In the data rows, the value 128 means zero.
A hidden rule labels the rows of this table. It goes by one to three of the table's principal directions, not those with the most spread.
[85, 200, 113, 170, 91, 128, 146, 163, 179, 115, 123, 101, 163, 180, 82, 190, 176, 188, 105, 153, 187, 144, 115, 216, 134, 140, 102, 99, 119, 128, 138, 102, 100, 116, 124, 113, 129, 197] 1
[82, 178, 89, 120, 100, 129, 112, 174, 65, 130, 124, 159, 125, 136, 88, 173, 154, 86, 181, 148, 241, 72, 106, 163, 138, 170, 86, 156, 145, 98, 183, 98, 131, 178, 83, 88, 91, 118] 2
[95, 141, 145, 138, 70, 90, 131, 115, 103, 123, 139, 101, 144, 173, 104, 199, 150, 157, 123, 158, 153, 163, 99, 167, 135, 156, 118, 89, 133, 109, 202, 112, 143, 98, 110, 103, 142, 156] 3
[152, 221, 74, 196, 151, 148, 110, 138, 188, 142, 123, 117, 116, 171, 34, 174, 172, 101, 177, 129, 194, 123, 129, 139, 156, 154, 126, 123, 94, 75, 128, 130, 64, 160, 133, 80, 93, 141] 3
[149, 200, 131, 118, 107, 95, 134, 182, 110, 83, 139, 157, 120, 115, 116, 159, 132, 109, 110, 153, 145, 114, 171, 116, 148, 125, 105, 143, 96, 126, 112, 126, 108, 162, 100, 188, 119, 130] 2
[64, 132, 100, 141, 100, 139, 131, 127, 95, 151, 99, 126, 140, 156, 134, 121, 145, 135, 112, 112, 143, 142, 85, 150, 121, 129, 110, 131, 138, 110, 115, 113, 144, 95, 75, 130, 88, 113] 2
[107, 130, 137, 72, 131, 136, 158, 121, 164, 110, 144, 108, 133, 83, 172, 80, 119, 131, 116, 104, 108, 114, 119, 136, 100, 90, 103, 166, 153, 110, 43, 149, 146, 126, 141, 131, 141, 183] 3
[64, 69, 117, 145, 96, 105, 125, 112, 67, 148, 128, 125, 130, 164, 115, 158, 152, 114, 140, 145, 161, 164, 103, 138, 166, 166, 115, 128, 167, 128, 200, 90, 156, 105, 99, 105, 77, 93] 2
[118, 125, 138, 111, 165, 163, 113, 149, 146, 138, 117, 147, 123, 89, 147, 73, 99, 148, 120, 96, 102, 98, 152, 117, 102, 96, 108, 159, 97, 149, 53, 152, 125, 139, 150, 171, 153, 148] 2
[83, 66, 123, 173, 154, 132, 103, 152, 90, 178, 135, 152, 121, 145, 100, 152, 96, 111, 184, 150, 182, 165, 88, 145, 178, 225, 113, 88, 99, 180, 214, 157, 99, 125, 68, 103, 121, 112] 3
[74, 83, 118, 146, 177, 148, 98, 118, 106, 180, 155, 116, 110, 116, 136, 121, 104, 118, 169, 160, 129, 185, 79, 102, 146, 197, 131, 70, 91, 142, 188, 181, 96, 91, 65, 107, 116, 108] 1
[92, 119, 129, 148, 114, 127, 135, 113, 122, 149, 117, 119, 157, 152, 122, 135, 122, 174, 123, 122, 128, 155, 89, 152, 120, 136, 117, 108, 107, 143, 133, 136, 121, 85, 97, 123, 138, 139] 3
[99, 202, 161, 115, 131, 140, 147, 174, 195, 115, 167, 114, 159, 104, 92, 111, 167, 179, 123, 100, 141, 146, 135, 207, 84, 44, 55, 143, 114, 156, 80, 85, 141, 109, 172, 181, 152, 225] 3
[53, 25, 105, 89, 63, 119, 105, 28, 0, 155, 67, 122, 119, 170, 195, 95, 130, 134, 109, 118, 90, 100, 87, 76, 107, 143, 150, 171, 182, 53, 149, 115, 209, 72, 91, 91, 90, 6] 2
[132, 129, 126, 127, 119, 115, 163, 102, 153, 110, 136, 98, 141, 126, 133, 113, 144, 126, 126, 122, 108, 147, 136, 124, 145, 107, 126, 151, 144, 113, 80, 124, 128, 104, 140, 128, 96, 121] 2
[169, 182, 161, 89, 93, 103, 118, 174, 120, 87, 124, 163, 89, 108, 107, 129, 125, 79, 132, 117, 156, 49, 188, 134, 114, 105, 104, 207, 143, 96, 91, 124, 157, 222, 202, 152, 162, 170] 3
[97, 1, 184, 103, 138, 105, 90, 104, 30, 164, 148, 142, 97, 115, 178, 141, 43, 135, 170, 181, 115, 145, 84, 109, 152, 249, 138, 71, 90, 161, 246, 222, 136, 101, 79, 94, 203, 102] 3
[104, 145, 186, 93, 80, 93, 144, 153, 90, 98, 142, 121, 124, 119, 134, 137, 163, 156, 118, 152, 134, 108, 151, 191, 123, 104, 77, 167, 139, 122, 136, 103, 180, 107, 168, 159, 141, 147] 1
[126, 129, 144, 108, 92, 100, 124, 87, 92, 111, 144, 96, 108, 134, 128, 155, 134, 115, 155, 165, 133, 119, 125, 117, 141, 166, 136, 129, 130, 64, 159, 163, 136, 122, 150, 81, 138, 116] 2
[44, 141, 150, 98, 100, 146, 124, 167, 123, 131, 142, 123, 120, 121, 133, 130, 140, 161, 129, 133, 182, 99, 92, 219, 102, 142, 70, 142, 124, 111, 126, 155, 152, 129, 154, 107, 176, 225] 3
[167, 134, 131, 123, 137, 149, 149, 121, 224, 98, 101, 102, 129, 117, 156, 82, 142, 146, 52, 97, 61, 116, 191, 113, 108, 51, 163, 160, 174, 126, 15, 108, 136, 154, 222, 157, 130, 167] 1
[83, 126, 149, 47, 92, 159, 115, 56, 161, 115, 103, 66, 101, 113, 196, 56, 139, 175, 68, 96, 54, 70, 134, 118, 34, 59, 142, 185, 175, 20, 17, 163, 193, 121, 241, 100, 190, 197] 3
[122, 89, 125, 122, 100, 123, 104, 152, 74, 119, 97, 173, 111, 137, 144, 132, 92, 102, 102, 129, 138, 92, 158, 98, 138, 155, 146, 145, 141, 146, 139, 129, 140, 185, 130, 149, 139, 106] 2
[99, 137, 131, 87, 99, 113, 119, 137, 64, 129, 137, 141, 99, 109, 125, 125, 134, 68, 171, 132, 172, 95, 108, 133, 125, 146, 93, 172, 160, 80, 146, 130, 164, 158, 118, 105, 110, 121] 3
[163, 80, 108, 145, 154, 110, 116, 45, 109, 144, 139, 101, 140, 141, 130, 164, 89, 131, 164, 154, 92, 174, 107, 43, 168, 189, 176, 63, 93, 109, 181, 175, 80, 89, 69, 77, 127, 62] 2
[86, 86, 71, 138, 152, 176, 101, 81, 100, 176, 90, 134, 145, 150, 152, 92, 122, 155, 116, 96, 106, 140, 77, 93, 101, 125, 145, 101, 125, 118, 124, 121, 126, 81, 61, 112, 104, 66] 2
[151, 131, 148, 80, 118, 147, 143, 119, 183, 94, 104, 114, 146, 108, 172, 94, 122, 181, 65, 88, 78, 79, 171, 141, 82, 54, 131, 160, 160, 120, 32, 114, 161, 142, 201, 147, 179, 184] 3
[141, 88, 133, 172, 126, 86, 153, 204, 91, 124, 142, 181, 114, 122, 110, 186, 97, 49, 163, 168, 206, 124, 134, 141, 212, 216, 140, 140, 129, 206, 205, 143, 100, 191, 95, 123, 94, 124] 3
[182, 123, 141, 115, 130, 132, 119, 94, 156, 104, 109, 120, 111, 118, 152, 76, 116, 128, 83, 117, 46, 119, 190, 60, 103, 76, 175, 147, 140, 117, 61, 131, 132, 147, 202, 165, 144, 99] 2
[75, 49, 155, 121, 91, 91, 120, 119, 56, 142, 104, 134, 107, 153, 177, 145, 105, 136, 99, 166, 117, 126, 114, 121, 137, 186, 150, 137, 149, 141, 191, 146, 164, 116, 101, 125, 137, 106] 1
[100, 134, 83, 119, 132, 171, 112, 92, 122, 148, 109, 120, 145, 150, 138, 109, 151, 162, 123, 108, 133, 114, 84, 136, 85, 110, 131, 108, 136, 94, 130, 108, 135, 95, 102, 92, 127, 103] 2
[143, 118, 131, 155, 172, 138, 131, 77, 204, 155, 130, 81, 151, 140, 136, 113, 91, 175, 127, 116, 65, 192, 104, 98, 117, 136, 157, 71, 87, 142, 99, 175, 84, 75, 96, 122, 157, 146] 3
[153, 133, 104, 165, 106, 104, 115, 96, 107, 125, 120, 121, 126, 165, 97, 182, 130, 104, 127, 154, 128, 153, 137, 71, 157, 159, 177, 96, 127, 105, 177, 124, 102, 142, 119, 105, 102, 88] 2
[238, 163, 143, 160, 109, 117, 143, 158, 188, 89, 76, 155, 132, 152, 114, 115, 143, 116, 39, 74, 67, 110, 227, 109, 113, 24, 176, 165, 170, 164, 56, 42, 157, 183, 214, 215, 119, 119] 3
[93, 135, 158, 100, 82, 102, 125, 137, 82, 107, 156, 134, 119, 123, 121, 147, 133, 137, 130, 155, 152, 125, 118, 153, 124, 142, 95, 132, 115, 113, 158, 146, 142, 129, 146, 131, 164, 163] 2
[71, 146, 129, 172, 86, 101, 132, 128, 90, 161, 95, 119, 140, 182, 94, 138, 167, 136, 134, 125, 144, 156, 105, 159, 124, 123, 107, 159, 144, 127, 151, 76, 159, 88, 93, 147, 67, 92] 2
[123, 135, 129, 126, 90, 77, 126, 184, 52, 99, 172, 184, 108, 138, 79, 202, 136, 60, 179, 163, 235, 107, 134, 151, 185, 190, 90, 150, 122, 140, 230, 109, 128, 186, 102, 122, 117, 125] 3
[149, 59, 177, 78, 109, 71, 142, 87, 53, 112, 192, 115, 119, 98, 162, 164, 96, 99, 170, 172, 115, 165, 93, 110, 159, 182, 131, 83, 132, 124, 231, 166, 153, 93, 97, 91, 161, 107] 3
[163, 207, 123, 138, 156, 151, 152, 205, 224, 90, 154, 137, 124, 91, 105, 115, 146, 99, 109, 109, 148, 116, 184, 151, 132, 75, 116, 150, 121, 155, 49, 113, 98, 188, 184, 177, 119, 202] 1
[234, 107, 87, 144, 115, 117, 98, 100, 67, 118, 76, 186, 146, 169, 113, 178, 113, 112, 100, 119, 115, 103, 152, 56, 138, 127, 194, 84, 151, 137, 201, 65, 125, 167, 95, 119, 126, 22] 2
[177, 116, 140, 128, 103, 104, 147, 162, 108, 97, 98, 182, 122, 116, 145, 117, 128, 113, 52, 125, 95, 109, 175, 104, 135, 84, 152, 163, 154, 170, 96, 98, 140, 170, 164, 191, 120, 115] 2
[141, 155, 160, 161, 157, 110, 131, 191, 155, 143, 134, 134, 76, 110, 95, 145, 112, 72, 200, 170, 187, 86, 145, 163, 173, 209, 118, 177, 101, 136, 136, 199, 93, 190, 157, 99, 128, 167] 2
[166, 131, 160, 160, 147, 96, 143, 194, 108, 130, 136, 161, 101, 105, 101, 146, 130, 64, 169, 146, 159, 116, 167, 144, 186, 152, 115, 172, 122, 173, 152, 122, 128, 162, 136, 159, 82, 104] 1
[117, 157, 140, 109, 128, 128, 135, 138, 160, 104, 156, 114, 125, 111, 131, 116, 138, 136, 119, 131, 124, 124, 151, 130, 109, 99, 118, 145, 121, 125, 100, 128, 129, 136, 163, 150, 142, 166] 2
[177, 86, 139, 137, 118, 101, 125, 145, 107, 109, 101, 176, 133, 141, 135, 137, 104, 124, 88, 131, 109, 115, 179, 96, 141, 122, 160, 138, 151, 192, 153, 86, 136, 170, 138, 172, 135, 88] 3
[123, 134, 135, 145, 170, 147, 134, 148, 151, 154, 136, 111, 116, 103, 129, 113, 115, 106, 177, 123, 139, 126, 119, 148, 148, 154, 115, 136, 100, 130, 104, 170, 114, 117, 116, 116, 110, 135] 1
[104, 109, 104, 167, 150, 159, 129, 59, 166, 172, 152, 61, 169, 158, 115, 143, 131, 169, 153, 115, 107, 224, 49, 137, 123, 142, 149, 21, 106, 117, 168, 143, 103, 34, 85, 69, 127, 132] 3
[116, 167, 104, 198, 141, 128, 144, 153, 186, 145, 132, 127, 128, 151, 68, 127, 142, 102, 152, 131, 167, 162, 118, 139, 151, 144, 130, 144, 106, 152, 106, 139, 72, 146, 131, 128, 87, 152] 3
[131, 106, 138, 126, 136, 164, 127, 126, 176, 130, 102, 113, 121, 120, 167, 75, 132, 149, 60, 102, 66, 126, 153, 126, 88, 70, 165, 131, 164, 142, 70, 114, 154, 131, 200, 153, 140, 151] 2
[134, 157, 168, 160, 114, 108, 148, 131, 161, 137, 152, 76, 124, 134, 91, 161, 149, 118, 162, 141, 135, 173, 115, 181, 152, 143, 117, 105, 126, 110, 146, 144, 132, 101, 162, 101, 122, 174] 3
[136, 106, 161, 109, 124, 142, 164, 122, 158, 129, 119, 99, 136, 102, 172, 82, 138, 141, 95, 89, 76, 137, 121, 171, 110, 71, 122, 141, 167, 129, 62, 120, 178, 89, 169, 139, 126, 156] 2
[127, 143, 105, 129, 111, 118, 120, 71, 168, 109, 117, 100, 118, 161, 115, 111, 154, 135, 99, 122, 96, 126, 166, 69, 109, 92, 159, 170, 150, 78, 80, 111, 123, 143, 183, 127, 115, 121] 2
[144, 87, 175, 122, 116, 100, 152, 178, 113, 116, 119, 160, 100, 94, 153, 109, 96, 86, 111, 133, 120, 111, 159, 137, 161, 143, 124, 178, 147, 171, 96, 157, 144, 172, 164, 164, 131, 152] 3
[126, 162, 107, 129, 99, 120, 134, 103, 150, 106, 120, 105, 130, 155, 112, 131, 146, 119, 128, 130, 139, 112, 146, 111, 119, 119, 143, 158, 149, 88, 101, 114, 123, 149, 152, 110, 112, 123] 2
[151, 105, 88, 142, 147, 152, 126, 69, 146, 138, 107, 114, 164, 158, 119, 111, 147, 156, 127, 88, 100, 144, 129, 104, 123, 88, 143, 114, 147, 122, 114, 72, 132, 90, 118, 115, 98, 64] 2
[140, 194, 125, 176, 164, 160, 125, 176, 215, 136, 126, 125, 115, 124, 90, 104, 145, 127, 111, 106, 121, 147, 159, 145, 126, 93, 120, 132, 90, 142, 53, 138, 90, 145, 170, 174, 117, 180] 2
[128, 76, 144, 127, 104, 95, 126, 124, 50, 132, 122, 156, 139, 139, 142, 164, 116, 144, 105, 145, 114, 155, 114, 121, 155, 149, 125, 94, 123, 156, 194, 114, 146, 96, 78, 148, 130, 88] 2
[216, 175, 147, 96, 154, 120, 123, 137, 145, 104, 149, 142, 90, 80, 111, 128, 120, 76, 175, 137, 137, 66, 160, 107, 127, 126, 131, 162, 117, 89, 114, 165, 115, 190, 182, 102, 159, 142] 3
[216, 57, 134, 117, 135, 107, 115, 109, 97, 115, 94, 189, 116, 116, 157, 97, 74, 90, 86, 109, 63, 105, 180, 25, 121, 102, 198, 150, 161, 180, 128, 107, 139, 189, 153, 170, 142, 59] 3
[121, 183, 110, 175, 130, 114, 157, 176, 169, 127, 148, 120, 147, 141, 75, 186, 160, 109, 144, 139, 187, 171, 112, 177, 174, 146, 101, 105, 123, 144, 146, 108, 93, 131, 91, 123, 82, 175] 3
[129, 104, 146, 99, 98, 113, 128, 145, 88, 106, 100, 161, 100, 123, 160, 97, 124, 108, 91, 114, 113, 74, 173, 117, 122, 105, 126, 202, 156, 123, 88, 115, 173, 163, 166, 169, 126, 108] 2
[171, 83, 128, 84, 153, 141, 106, 32, 119, 132, 111, 96, 161, 126, 192, 106, 82, 195, 112, 121, 30, 133, 124, 52, 78, 108, 181, 66, 124, 119, 138, 133, 138, 71, 90, 115, 179, 58] 1
[138, 175, 125, 179, 148, 125, 135, 175, 183, 130, 156, 109, 120, 143, 71, 184, 156, 98, 171, 150, 191, 146, 139, 177, 173, 165, 120, 109, 118, 136, 169, 121, 98, 151, 138, 103, 102, 169] 2
[110, 218, 103, 141, 161, 143, 146, 135, 184, 134, 185, 86, 136, 116, 65, 156, 182, 119, 214, 138, 201, 141, 89, 185, 145, 138, 72, 123, 92, 77, 129, 141, 86, 102, 112, 71, 97, 173] 2
[82, 115, 146, 95, 78, 98, 133, 102, 85, 120, 114, 107, 122, 148, 157, 127, 156, 152, 100, 145, 112, 123, 120, 142, 111, 121, 111, 159, 165, 89, 135, 109, 179, 96, 124, 129, 121, 116] 1
[134, 154, 142, 103, 146, 115, 118, 138, 111, 120, 164, 138, 96, 104, 116, 123, 125, 104, 189, 163, 162, 98, 125, 129, 132, 166, 101, 153, 93, 106, 151, 173, 109, 145, 125, 110, 149, 124] 2
[174, 175, 108, 119, 167, 164, 143, 108, 245, 96, 134, 97, 145, 115, 150, 98, 129, 176, 75, 106, 72, 129, 159, 106, 96, 70, 157, 107, 104, 117, 29, 147, 85, 124, 164, 144, 164, 176] 1
Which label does each new row get?
[134, 94, 90, 62, 169, 162, 109, 67, 96, 131, 135, 134, 113, 75, 180, 48, 117, 93, 144, 108, 82, 103, 123, 34, 96, 93, 143, 153, 153, 84, 85, 136, 139, 126, 115, 116, 104, 51] -> 1
[123, 177, 74, 124, 173, 171, 99, 142, 128, 144, 150, 146, 128, 106, 103, 126, 134, 102, 175, 136, 176, 119, 97, 107, 111, 141, 120, 94, 105, 115, 156, 130, 85, 148, 79, 101, 114, 112] -> 1
[62, 146, 158, 185, 110, 86, 130, 200, 108, 147, 155, 121, 127, 163, 71, 209, 139, 121, 184, 188, 219, 171, 115, 208, 189, 222, 81, 106, 100, 175, 231, 127, 111, 122, 77, 128, 103, 157] -> 1
[119, 142, 187, 99, 121, 127, 126, 148, 119, 138, 140, 115, 102, 94, 127, 105, 127, 122, 166, 121, 131, 103, 123, 184, 113, 125, 80, 161, 121, 103, 105, 163, 165, 124, 175, 124, 162, 174] -> 3
[86, 82, 154, 85, 118, 90, 123, 117, 33, 137, 157, 131, 120, 115, 166, 151, 107, 127, 172, 182, 148, 131, 82, 130, 137, 197, 107, 112, 121, 131, 228, 153, 151, 91, 47, 104, 139, 87] -> 1
[169, 187, 131, 207, 153, 126, 143, 196, 222, 131, 128, 129, 127, 154, 44, 175, 139, 107, 170, 127, 197, 127, 160, 192, 180, 161, 115, 139, 103, 164, 120, 129, 75, 181, 163, 117, 117, 190] -> 3
[178, 92, 137, 87, 100, 109, 109, 109, 60, 104, 94, 159, 101, 112, 170, 127, 103, 94, 91, 127, 85, 72, 174, 57, 123, 115, 172, 157, 163, 101, 127, 123, 167, 175, 158, 140, 138, 76] -> 1
[145, 157, 119, 148, 119, 166, 141, 153, 177, 128, 86, 130, 127, 136, 132, 99, 154, 146, 77, 105, 121, 99, 128, 177, 101, 88, 143, 139, 150, 123, 64, 122, 132, 142, 187, 125, 135, 165] -> 2
[163, 90, 140, 94, 147, 159, 123, 101, 147, 130, 93, 129, 130, 99, 185, 75, 91, 154, 87, 89, 57, 91, 145, 99, 85, 83, 161, 138, 144, 130, 60, 146, 151, 132, 168, 135, 172, 131] -> 3
[128, 58, 110, 107, 164, 158, 118, 39, 132, 165, 112, 92, 151, 133, 173, 108, 96, 178, 141, 104, 77, 146, 72, 104, 114, 148, 146, 77, 126, 99, 127, 164, 128, 59, 79, 64, 157, 99] -> 3
[90, 83, 106, 114, 137, 108, 100, 75, 55, 150, 143, 117, 126, 133, 135, 171, 103, 122, 173, 162, 136, 151, 96, 67, 163, 203, 127, 93, 103, 92, 201, 162, 112, 97, 40, 86, 113, 75] -> 2
[125, 126, 193, 108, 101, 87, 151, 199, 116, 99, 164, 152, 117, 101, 120, 159, 130, 107, 130, 127, 164, 107, 164, 190, 146, 114, 83, 175, 139, 171, 150, 105, 174, 162, 177, 170, 150, 200] -> 3
[123, 168, 116, 176, 164, 158, 132, 168, 195, 138, 153, 122, 133, 122, 86, 127, 147, 131, 130, 125, 145, 175, 127, 156, 144, 119, 116, 92, 92, 159, 109, 134, 80, 125, 143, 147, 115, 175] -> 1
[154, 62, 122, 185, 169, 128, 125, 157, 136, 162, 102, 170, 122, 143, 131, 103, 101, 93, 115, 126, 112, 162, 139, 96, 147, 145, 178, 119, 152, 231, 170, 95, 117, 151, 102, 165, 91, 70] -> 2
[157, 214, 92, 99, 126, 136, 158, 114, 188, 86, 148, 105, 138, 101, 111, 123, 161, 109, 131, 108, 140, 102, 140, 115, 117, 74, 114, 163, 136, 61, 38, 128, 104, 152, 154, 109, 110, 169] -> 2
[130, 61, 178, 83, 113, 126, 99, 144, 62, 127, 123, 168, 104, 98, 169, 98, 96, 124, 101, 125, 95, 105, 148, 119, 100, 114, 131, 132, 154, 163, 161, 120, 186, 151, 171, 164, 179, 120] -> 2
[124, 75, 126, 145, 144, 124, 124, 93, 112, 156, 112, 118, 125, 142, 148, 114, 122, 131, 128, 135, 95, 153, 115, 100, 136, 145, 158, 118, 138, 141, 154, 128, 133, 94, 105, 120, 105, 74] -> 1
[144, 131, 125, 108, 118, 107, 115, 111, 119, 107, 113, 144, 141, 135, 133, 159, 104, 163, 101, 136, 117, 94, 155, 84, 115, 127, 145, 137, 111, 127, 130, 130, 115, 154, 123, 136, 168, 135] -> 2
[158, 184, 114, 154, 139, 163, 146, 188, 185, 120, 88, 163, 140, 116, 102, 78, 163, 122, 90, 67, 130, 82, 183, 157, 100, 25, 118, 202, 152, 165, 23, 58, 140, 174, 199, 192, 91, 143] -> 3
[149, 85, 150, 98, 132, 151, 115, 44, 170, 125, 135, 84, 156, 132, 163, 87, 98, 200, 93, 92, 34, 164, 125, 96, 71, 76, 160, 73, 125, 123, 99, 137, 144, 77, 173, 127, 206, 142] -> 3
[115, 108, 168, 104, 127, 117, 122, 112, 120, 135, 128, 99, 109, 114, 169, 104, 103, 132, 125, 134, 80, 139, 134, 116, 117, 137, 129, 130, 125, 113, 110, 164, 154, 103, 126, 145, 146, 128] -> 2
[164, 179, 123, 126, 161, 139, 153, 95, 222, 110, 179, 77, 156, 105, 103, 124, 123, 144, 161, 116, 112, 172, 119, 122, 127, 106, 120, 89, 92, 109, 76, 163, 75, 104, 139, 106, 150, 181] -> 3
[110, 127, 128, 118, 132, 141, 140, 120, 138, 137, 130, 99, 107, 110, 142, 88, 142, 83, 162, 115, 134, 106, 128, 135, 122, 119, 129, 179, 163, 95, 92, 132, 156, 133, 162, 103, 89, 119] -> 2
[87, 147, 113, 177, 147, 136, 147, 173, 150, 154, 124, 133, 148, 140, 103, 138, 145, 144, 133, 131, 163, 160, 104, 176, 151, 141, 98, 123, 105, 172, 124, 119, 99, 103, 80, 146, 88, 146] -> 2
[91, 112, 118, 106, 126, 148, 144, 104, 129, 137, 132, 110, 156, 122, 155, 110, 128, 163, 129, 112, 128, 130, 82, 155, 103, 116, 113, 119, 135, 123, 114, 132, 140, 85, 104, 102, 138, 142] -> 3
[137, 221, 111, 129, 153, 121, 140, 176, 159, 104, 185, 117, 112, 98, 75, 175, 157, 78, 208, 169, 216, 109, 133, 157, 173, 171, 83, 138, 93, 91, 139, 157, 74, 165, 114, 91, 101, 165] -> 1
[63, 137, 133, 160, 115, 119, 133, 153, 104, 152, 139, 120, 148, 153, 89, 158, 149, 148, 168, 141, 182, 163, 95, 193, 155, 162, 72, 117, 107, 147, 170, 112, 127, 86, 81, 127, 100, 133] -> 2
[83, 128, 113, 141, 111, 134, 128, 138, 119, 130, 125, 128, 146, 152, 126, 128, 160, 148, 94, 118, 132, 149, 131, 142, 115, 93, 122, 127, 146, 148, 140, 66, 152, 107, 121, 162, 96, 118] -> 1
[124, 183, 123, 113, 91, 120, 142, 113, 154, 99, 139, 100, 138, 138, 102, 147, 176, 140, 117, 123, 143, 118, 136, 152, 113, 86, 110, 149, 150, 75, 101, 99, 141, 130, 174, 112, 124, 168] -> 3
[182, 156, 123, 131, 138, 137, 142, 155, 190, 98, 118, 152, 141, 125, 108, 120, 145, 142, 90, 99, 125, 100, 177, 140, 119, 67, 128, 156, 143, 155, 75, 85, 120, 171, 186, 158, 141, 160] -> 3
[175, 169, 111, 138, 92, 105, 159, 110, 160, 92, 120, 107, 102, 141, 112, 125, 174, 56, 112, 114, 123, 109, 167, 102, 139, 86, 166, 194, 185, 66, 75, 99, 146, 170, 199, 116, 70, 119] -> 3
[150, 187, 86, 187, 82, 94, 164, 167, 140, 106, 132, 144, 139, 177, 52, 195, 208, 64, 119, 131, 204, 152, 131, 163, 170, 108, 133, 144, 186, 129, 175, 30, 127, 165, 131, 120, 37, 125] -> 2
[152, 61, 94, 161, 171, 144, 99, 123, 83, 158, 122, 167, 147, 147, 133, 165, 86, 139, 135, 136, 130, 164, 103, 94, 168, 190, 156, 32, 87, 185, 220, 131, 90, 104, 30, 121, 133, 57] -> 1
